In the data rows, the value 500 means zero.
Each row below has a hidden score, from 0 to 20, with 10 about the middle. What is it? The score is a weighted sum of the row's numbers plus the product of two more (or one squared), each taken from its middle value.
array([723., 517., 505., 571., 543., 536., 530., 559., 588., 225., 469., 246.,
       348., 362., 487., 493.]) 17
array([556., 601., 641., 605., 587., 467., 608., 504., 444., 425., 402., 435.,
       436., 421., 453., 370.]) 6
array([434., 446., 355., 380., 447., 706., 385., 573., 483., 605., 609., 532.,
       560., 575., 440., 600.]) 10
array([493., 602., 615., 617., 595., 450., 627., 500., 484., 425., 385., 474.,
       418., 430., 445., 400.]) 8
array([349., 417., 310., 252., 342., 552., 302., 526., 632., 792., 784., 863.,
       857., 871., 694., 706.]) 14
array([553., 559., 607., 622., 604., 398., 589., 440., 460., 467., 377., 447.,
       402., 425., 501., 393.]) 7
array([494., 501., 621., 541., 591., 392., 571., 486., 452., 429., 391., 448.,
       418., 384., 467., 385.]) 13
array([553., 550., 620., 600., 625., 447., 596., 449., 457., 432., 414., 449.,
       389., 417., 490., 393.]) 9
array([404., 454., 339., 327., 428., 632., 308., 503., 466., 545., 639., 575.,
       596., 603., 496., 670.]) 15
array([732., 465., 467., 546., 463., 487., 524., 508., 527., 304., 481., 306.,
       354., 382., 523., 486.]) 10
array([243., 506., 473., 376., 470., 557., 406., 461., 344., 740., 516., 700.,
       624., 645., 396., 557.]) 13
array([518., 565., 599., 609., 540., 445., 611., 469., 417., 412., 392., 479.,
       429., 387., 473., 390.]) 3
array([369., 421., 328., 303., 317., 568., 303., 515., 590., 757., 733., 733.,
       751., 817., 612., 738.]) 13
array([343., 474., 338., 299., 411., 616., 303., 501., 504., 641., 664., 628.,
       691., 677., 593., 708.]) 18
array([707., 592., 476., 594., 582., 513., 504., 600., 575., 232., 487., 236.,
       316., 317., 499., 486.]) 5
array([534., 597., 596., 565., 597., 482., 570., 486., 419., 424., 391., 430.,
       394., 415., 426., 406.]) 7
array([397., 436., 362., 391., 543., 816., 425., 636., 568., 617., 603., 532.,
       530., 455., 389., 551.]) 3
array([472., 566., 580., 547., 551., 399., 555., 418., 500., 505., 434., 521.,
       466., 452., 525., 452.]) 9
array([418., 410., 344., 333., 391., 635., 314., 519., 502., 653., 688., 666.,
       661., 621., 504., 642.]) 10
array([500., 583., 657., 609., 594., 455., 624., 469., 467., 459., 382., 445.,
       415., 436., 500., 391.]) 10
array([553., 546., 617., 600., 564., 457., 582., 472., 463., 478., 407., 478.,
       409., 377., 442., 407.]) 7
array([484., 530., 614., 609., 566., 446., 602., 467., 449., 484., 405., 390.,
       422., 417., 480., 396.]) 12
array([419., 406., 318., 309., 344., 614., 358., 594., 483., 595., 652., 611.,
       649., 597., 543., 606.]) 5
array([401., 422., 366., 391., 415., 676., 336., 584., 526., 662., 643., 643.,
       595., 604., 508., 624.]) 5
array([703., 457., 464., 489., 402., 422., 454., 590., 582., 357., 537., 348.,
       452., 452., 578., 511.]) 9
array([558., 537., 607., 600., 544., 410., 543., 431., 430., 461., 401., 458.,
       453., 439., 506., 419.]) 11
array([496., 506., 569., 548., 499., 385., 624., 498., 559., 574., 470., 571.,
       512., 587., 508., 408.]) 7
array([495., 509., 610., 594., 607., 498., 576., 496., 514., 431., 390., 410.,
       416., 366., 384., 371.]) 14
array([413., 474., 348., 293., 419., 557., 347., 475., 457., 613., 649., 651.,
       667., 611., 511., 663.]) 7
array([529., 563., 620., 565., 571., 507., 627., 518., 532., 466., 400., 444.,
       450., 478., 493., 390.]) 8
array([410., 458., 340., 356., 505., 722., 401., 586., 459., 624., 610., 523.,
       545., 561., 450., 602.]) 7
array([397., 477., 375., 378., 416., 740., 360., 597., 522., 602., 639., 574.,
       633., 609., 472., 626.]) 10
array([509., 546., 640., 584., 554., 458., 633., 442., 437., 405., 405., 434.,
       412., 425., 483., 414.]) 13
array([368., 398., 339., 291., 345., 639., 331., 622., 587., 731., 773., 783.,
       812., 760., 594., 696.]) 8
array([561., 562., 633., 586., 528., 374., 603., 464., 440., 456., 384., 461.,
       416., 409., 545., 430.]) 8
array([315., 524., 508., 424., 511., 628., 447., 444., 417., 736., 508., 689.,
       619., 624., 409., 569.]) 9
array([538., 588., 611., 611., 573., 428., 620., 431., 431., 472., 389., 432.,
       389., 418., 423., 420.]) 12
array([516., 566., 625., 602., 615., 419., 630., 396., 461., 451., 387., 423.,
       432., 341., 459., 420.]) 10
array([540., 513., 615., 597., 547., 440., 612., 447., 487., 448., 368., 443.,
       470., 405., 460., 390.]) 10
array([491., 572., 630., 573., 586., 466., 618., 455., 466., 452., 400., 429.,
       407., 448., 501., 401.]) 12
array([445., 545., 611., 585., 560., 380., 625., 519., 486., 482., 409., 499.,
       455., 472., 497., 423.]) 12
array([512., 585., 624., 622., 629., 454., 591., 487., 496., 464., 402., 436.,
       407., 411., 445., 430.]) 11
array([478., 518., 579., 551., 477., 359., 567., 418., 514., 560., 441., 547.,
       573., 564., 507., 460.]) 14
array([528., 536., 619., 587., 610., 499., 624., 463., 460., 425., 381., 458.,
       393., 443., 486., 383.]) 6
array([485., 563., 611., 641., 546., 451., 611., 466., 518., 450., 353., 460.,
       414., 476., 467., 361.]) 9
array([550., 518., 600., 577., 588., 435., 613., 463., 440., 451., 390., 453.,
       415., 414., 477., 387.]) 7
array([397., 431., 356., 412., 563., 812., 433., 637., 531., 604., 581., 500.,
       524., 478., 386., 584.]) 8
array([656., 443., 437., 559., 546., 490., 551., 593., 582., 271., 497., 241.,
       313., 332., 415., 459.]) 12
array([505., 552., 591., 584., 573., 434., 580., 381., 513., 451., 398., 427.,
       420., 448., 463., 370.]) 17
array([497., 564., 617., 623., 599., 461., 618., 507., 500., 418., 372., 428.,
       460., 397., 459., 381.]) 8
array([475., 550., 625., 623., 597., 463., 612., 409., 445., 447., 363., 394.,
       415., 474., 456., 391.]) 17
array([765., 473., 481., 558., 520., 512., 514., 602., 600., 248., 486., 244.,
       284., 353., 525., 492.]) 9
array([499., 519., 577., 543., 462., 400., 552., 379., 499., 573., 454., 565.,
       537., 492., 559., 444.]) 9
array([461., 585., 599., 632., 576., 417., 615., 454., 473., 420., 404., 453.,
       403., 431., 512., 382.]) 6
array([382., 432., 337., 310., 389., 650., 338., 570., 647., 728., 725., 711.,
       715., 658., 528., 697.]) 9
array([490., 544., 617., 634., 642., 467., 639., 485., 467., 482., 398., 449.,
       425., 404., 425., 389.]) 8
array([557., 581., 649., 600., 615., 417., 630., 539., 456., 494., 401., 456.,
       440., 427., 433., 406.]) 12
array([430., 414., 395., 338., 474., 655., 311., 606., 446., 613., 651., 595.,
       626., 591., 502., 643.]) 13
array([520., 518., 640., 612., 578., 441., 597., 469., 458., 458., 380., 471.,
       435., 478., 454., 386.]) 13
array([479., 552., 596., 588., 568., 439., 582., 417., 481., 424., 392., 464.,
       438., 417., 451., 361.]) 10
array([366., 407., 340., 364., 414., 636., 341., 595., 574., 743., 716., 769.,
       747., 743., 581., 661.]) 3
array([525., 547., 616., 610., 581., 471., 605., 502., 460., 421., 390., 464.,
       383., 439., 433., 371.]) 10
array([346., 421., 321., 289., 335., 555., 309., 588., 603., 778., 766., 829.,
       809., 804., 683., 735.]) 4
array([445., 534., 576., 515., 484., 379., 567., 483., 524., 581., 484., 577.,
       588., 547., 547., 430.]) 8
array([450., 433., 343., 320., 408., 583., 308., 569., 489., 557., 605., 607.,
       573., 565., 471., 701.]) 19
array([432., 434., 335., 369., 393., 595., 336., 575., 477., 584., 616., 562.,
       628., 623., 484., 671.]) 15
array([505., 560., 632., 600., 551., 428., 571., 456., 479., 402., 375., 464.,
       457., 401., 452., 393.]) 11
array([511., 543., 590., 539., 591., 467., 634., 476., 491., 449., 390., 413.,
       403., 400., 472., 386.]) 7
array([701., 487., 507., 577., 520., 499., 557., 608., 540., 260., 495., 272.,
       363., 305., 495., 492.]) 12
array([492., 548., 586., 587., 556., 418., 641., 453., 421., 425., 404., 423.,
       401., 409., 455., 384.]) 9
array([467., 470., 336., 305., 400., 634., 320., 500., 452., 599., 624., 578.,
       595., 614., 513., 658.]) 10
array([311., 360., 341., 283., 338., 553., 310., 563., 537., 778., 734., 805.,
       820., 756., 639., 700.]) 10
array([370., 406., 296., 285., 323., 586., 289., 548., 595., 798., 769., 829.,
       813., 791., 623., 714.]) 4
array([535., 535., 615., 601., 567., 416., 586., 421., 495., 410., 385., 454.,
       436., 426., 453., 418.]) 14
array([482., 570., 627., 616., 606., 458., 602., 466., 497., 459., 394., 359.,
       427., 359., 451., 376.]) 15
array([507., 553., 640., 597., 612., 449., 610., 494., 489., 439., 404., 429.,
       369., 449., 462., 393.]) 14
array([523., 570., 577., 590., 537., 447., 600., 456., 450., 419., 417., 464.,
       425., 463., 464., 417.]) 9
array([371., 390., 327., 285., 342., 627., 340., 572., 553., 753., 708., 711.,
       775., 741., 536., 711.]) 14
array([521., 530., 613., 596., 591., 394., 597., 533., 515., 423., 379., 433.,
       407., 427., 450., 376.]) 12
array([512., 568., 607., 583., 565., 482., 643., 461., 430., 437., 378., 401.,
       442., 396., 440., 398.]) 7
array([495., 568., 615., 580., 545., 437., 603., 444., 474., 433., 388., 415.,
       410., 360., 450., 399.]) 11
array([510., 607., 621., 617., 616., 516., 610., 518., 487., 477., 360., 455.,
       390., 399., 432., 406.]) 6
array([519., 561., 573., 570., 494., 457., 629., 450., 479., 492., 396., 438.,
       461., 458., 459., 403.]) 8
array([553., 548., 639., 567., 551., 488., 588., 477., 444., 460., 389., 416.,
       440., 440., 511., 407.]) 11
array([538., 539., 595., 610., 569., 479., 624., 423., 445., 448., 379., 406.,
       415., 444., 463., 399.]) 10
array([432., 487., 350., 342., 431., 659., 336., 539., 529., 605., 663., 571.,
       656., 583., 519., 649.]) 12
array([434., 475., 588., 543., 485., 410., 560., 442., 487., 512., 427., 522.,
       501., 469., 417., 395.]) 15
array([484., 446., 323., 318., 454., 648., 338., 538., 442., 619., 612., 566.,
       593., 607., 503., 657.]) 7
array([625., 446., 413., 481., 449., 417., 472., 533., 627., 328., 565., 390.,
       425., 450., 606., 524.]) 9
array([516., 535., 600., 584., 531., 370., 575., 426., 489., 450., 423., 513.,
       480., 452., 497., 434.]) 11
array([459., 523., 587., 581., 533., 392., 589., 486., 506., 507., 442., 532.,
       481., 523., 528., 409.]) 8
array([507., 501., 622., 648., 509., 376., 585., 468., 512., 538., 393., 517.,
       439., 531., 485., 407.]) 6
array([385., 413., 321., 309., 356., 618., 373., 609., 572., 747., 741., 760.,
       751., 711., 606., 700.]) 3
array([459., 499., 356., 377., 365., 649., 296., 474., 440., 612., 630., 621.,
       614., 617., 508., 673.]) 9
array([481., 576., 612., 614., 550., 455., 570., 478., 509., 481., 375., 429.,
       440., 423., 485., 382.]) 10
array([529., 575., 608., 607., 541., 393., 594., 426., 404., 478., 391., 436.,
       475., 449., 488., 425.]) 10
array([470., 404., 323., 316., 351., 562., 325., 493., 506., 633., 654., 600.,
       632., 665., 558., 681.]) 14
array([413., 402., 313., 287., 324., 606., 300., 539., 492., 650., 663., 635.,
       638., 657., 538., 687.]) 13
array([531., 535., 600., 588., 610., 363., 608., 439., 456., 494., 377., 439.,
       423., 425., 466., 403.]) 10
array([503., 519., 579., 543., 547., 428., 590., 464., 469., 481., 392., 445.,
       416., 430., 465., 447.]) 14
array([529., 526., 562., 512., 473., 337., 571., 440., 469., 577., 444., 558.,
       522., 516., 517., 402.]) 4
array([470., 500., 568., 551., 472., 439., 615., 444., 542., 534., 432., 493.,
       487., 512., 515., 425.]) 11
array([518., 558., 601., 606., 597., 530., 632., 472., 487., 459., 380., 446.,
       415., 397., 467., 387.]) 3
array([452., 447., 349., 311., 323., 563., 296., 508., 436., 578., 664., 617.,
       609., 600., 559., 684.]) 12
array([419., 447., 337., 371., 375., 635., 339., 573., 540., 582., 648., 606.,
       652., 624., 481., 652.]) 12
array([543., 510., 601., 599., 565., 488., 614., 481., 463., 442., 410., 471.,
       405., 452., 466., 409.]) 11
array([490., 534., 592., 563., 573., 407., 632., 424., 488., 430., 412., 463.,
       422., 374., 453., 374.]) 7
array([747., 481., 474., 563., 566., 536., 504., 579., 544., 242., 489., 212.,
       325., 362., 467., 484.]) 15
array([510., 558., 635., 603., 533., 426., 614., 464., 457., 451., 409., 428.,
       408., 456., 462., 400.]) 15
array([461., 446., 325., 319., 396., 642., 353., 483., 386., 561., 609., 571.,
       576., 559., 466., 661.]) 8
array([459., 547., 579., 536., 457., 374., 568., 437., 490., 464., 472., 590.,
       531., 541., 573., 438.]) 8
array([431., 446., 342., 347., 424., 650., 337., 467., 428., 585., 620., 531.,
       584., 599., 500., 622.]) 14
array([449., 487., 366., 373., 414., 629., 342., 519., 479., 588., 596., 553.,
       570., 572., 471., 645.]) 12
array([486., 507., 598., 613., 590., 430., 598., 498., 481., 409., 414., 505.,
       451., 455., 506., 393.]) 8
array([424., 403., 335., 265., 372., 558., 328., 585., 519., 789., 735., 769.,
       794., 791., 651., 699.]) 5
array([461., 530., 619., 569., 522., 429., 621., 506., 528., 466., 422., 489.,
       457., 430., 468., 400.]) 12
array([440., 474., 340., 339., 382., 595., 327., 541., 496., 618., 643., 602.,
       636., 604., 555., 677.]) 9
array([518., 548., 593., 673., 544., 489., 599., 447., 481., 412., 373., 446.,
       405., 398., 448., 402.]) 8
array([463., 594., 645., 588., 558., 472., 602., 497., 507., 469., 389., 450.,
       397., 412., 445., 381.]) 11
array([462., 517., 575., 569., 510., 399., 586., 439., 496., 498., 428., 494.,
       489., 478., 491., 410.]) 11
array([440., 501., 357., 417., 559., 764., 388., 637., 487., 594., 612., 490.,
       523., 501., 403., 587.]) 4
array([436., 389., 315., 301., 312., 581., 284., 512., 462., 571., 657., 622.,
       670., 683., 583., 717.]) 17
array([534., 530., 621., 599., 564., 445., 601., 484., 480., 471., 375., 378.,
       405., 372., 476., 398.]) 11
array([518., 452., 591., 603., 534., 444., 575., 432., 451., 419., 395., 448.,
       416., 403., 428., 408.]) 16
array([471., 560., 639., 638., 589., 424., 610., 490., 512., 441., 402., 416.,
       424., 411., 426., 408.]) 15
array([355., 402., 319., 251., 302., 604., 277., 553., 556., 747., 757., 842.,
       861., 850., 673., 739.]) 10
array([624., 401., 368., 403., 390., 395., 452., 557., 611., 395., 602., 449.,
       501., 443., 604., 500.]) 6
array([417., 436., 317., 331., 375., 591., 314., 573., 494., 621., 653., 682.,
       639., 691., 562., 705.]) 10
array([488., 558., 582., 593., 575., 403., 601., 451., 479., 445., 428., 470.,
       455., 469., 543., 393.]) 8
array([538., 597., 607., 585., 578., 461., 625., 458., 471., 432., 399., 447.,
       441., 454., 454., 401.]) 7
array([669., 443., 448., 510., 460., 486., 498., 628., 617., 370., 565., 362.,
       461., 469., 537., 508.]) 8
array([510., 535., 599., 588., 577., 407., 585., 401., 484., 443., 370., 434.,
       429., 435., 496., 397.]) 14
array([348., 427., 331., 378., 472., 693., 400., 645., 586., 676., 674., 666.,
       648., 601., 514., 672.]) 6
array([635., 429., 421., 498., 399., 375., 439., 533., 614., 355., 579., 425.,
       502., 538., 675., 578.]) 10
array([668., 460., 471., 536., 466., 511., 519., 562., 569., 249., 482., 278.,
       342., 310., 495., 457.]) 12
array([500., 502., 588., 597., 575., 453., 547., 448., 466., 509., 422., 506.,
       419., 468., 521., 403.]) 7
array([436., 485., 592., 551., 485., 387., 559., 476., 525., 527., 488., 589.,
       500., 552., 550., 416.]) 9
array([437., 477., 330., 378., 470., 680., 304., 554., 457., 590., 607., 528.,
       534., 523., 487., 631.]) 7
array([552., 568., 569., 603., 477., 458., 606., 462., 432., 416., 407., 468.,
       437., 449., 450., 418.]) 9
array([436., 452., 338., 271., 346., 508., 262., 439., 468., 669., 701., 687.,
       693., 738., 602., 727.]) 18
array([588., 431., 427., 460., 340., 350., 440., 533., 626., 386., 591., 469.,
       552., 546., 644., 584.]) 12
array([414., 430., 323., 265., 341., 548., 265., 526., 491., 651., 667., 680.,
       716., 723., 556., 740.]) 17
array([378., 412., 341., 306., 378., 605., 291., 563., 557., 753., 723., 723.,
       774., 712., 624., 723.]) 11
array([648., 436., 421., 472., 482., 458., 468., 623., 602., 354., 583., 399.,
       428., 438., 557., 507.]) 4
array([514., 558., 616., 573., 524., 442., 622., 474., 461., 468., 439., 459.,
       404., 465., 473., 401.]) 12
array([669., 429., 430., 503., 451., 469., 475., 557., 639., 307., 576., 413.,
       434., 485., 623., 559.]) 11
array([397., 461., 345., 359., 476., 642., 336., 570., 474., 606., 619., 572.,
       576., 586., 464., 666.]) 13
array([529., 587., 598., 581., 585., 431., 570., 411., 488., 440., 392., 426.,
       416., 448., 432., 390.]) 14
array([502., 546., 611., 580., 557., 416., 557., 458., 501., 434., 377., 423.,
       392., 394., 450., 382.]) 13
array([419., 431., 333., 297., 356., 601., 315., 545., 451., 612., 635., 591.,
       566., 575., 523., 665.]) 12
array([459., 529., 599., 640., 575., 455., 581., 491., 496., 464., 435., 480.,
       442., 437., 497., 400.]) 7
array([503., 566., 598., 605., 604., 454., 584., 448., 451., 446., 389., 381.,
       399., 437., 431., 436.]) 16
array([368., 359., 337., 366., 424., 676., 394., 644., 619., 745., 704., 693.,
       711., 646., 595., 662.]) 2
array([502., 549., 612., 621., 562., 414., 600., 457., 455., 463., 396., 406.,
       442., 391., 467., 408.]) 11
array([475., 444., 362., 298., 343., 595., 279., 478., 481., 600., 662., 636.,
       662., 667., 572., 713.]) 17
array([520., 567., 599., 611., 575., 421., 573., 498., 454., 407., 391., 443.,
       419., 444., 467., 410.]) 10
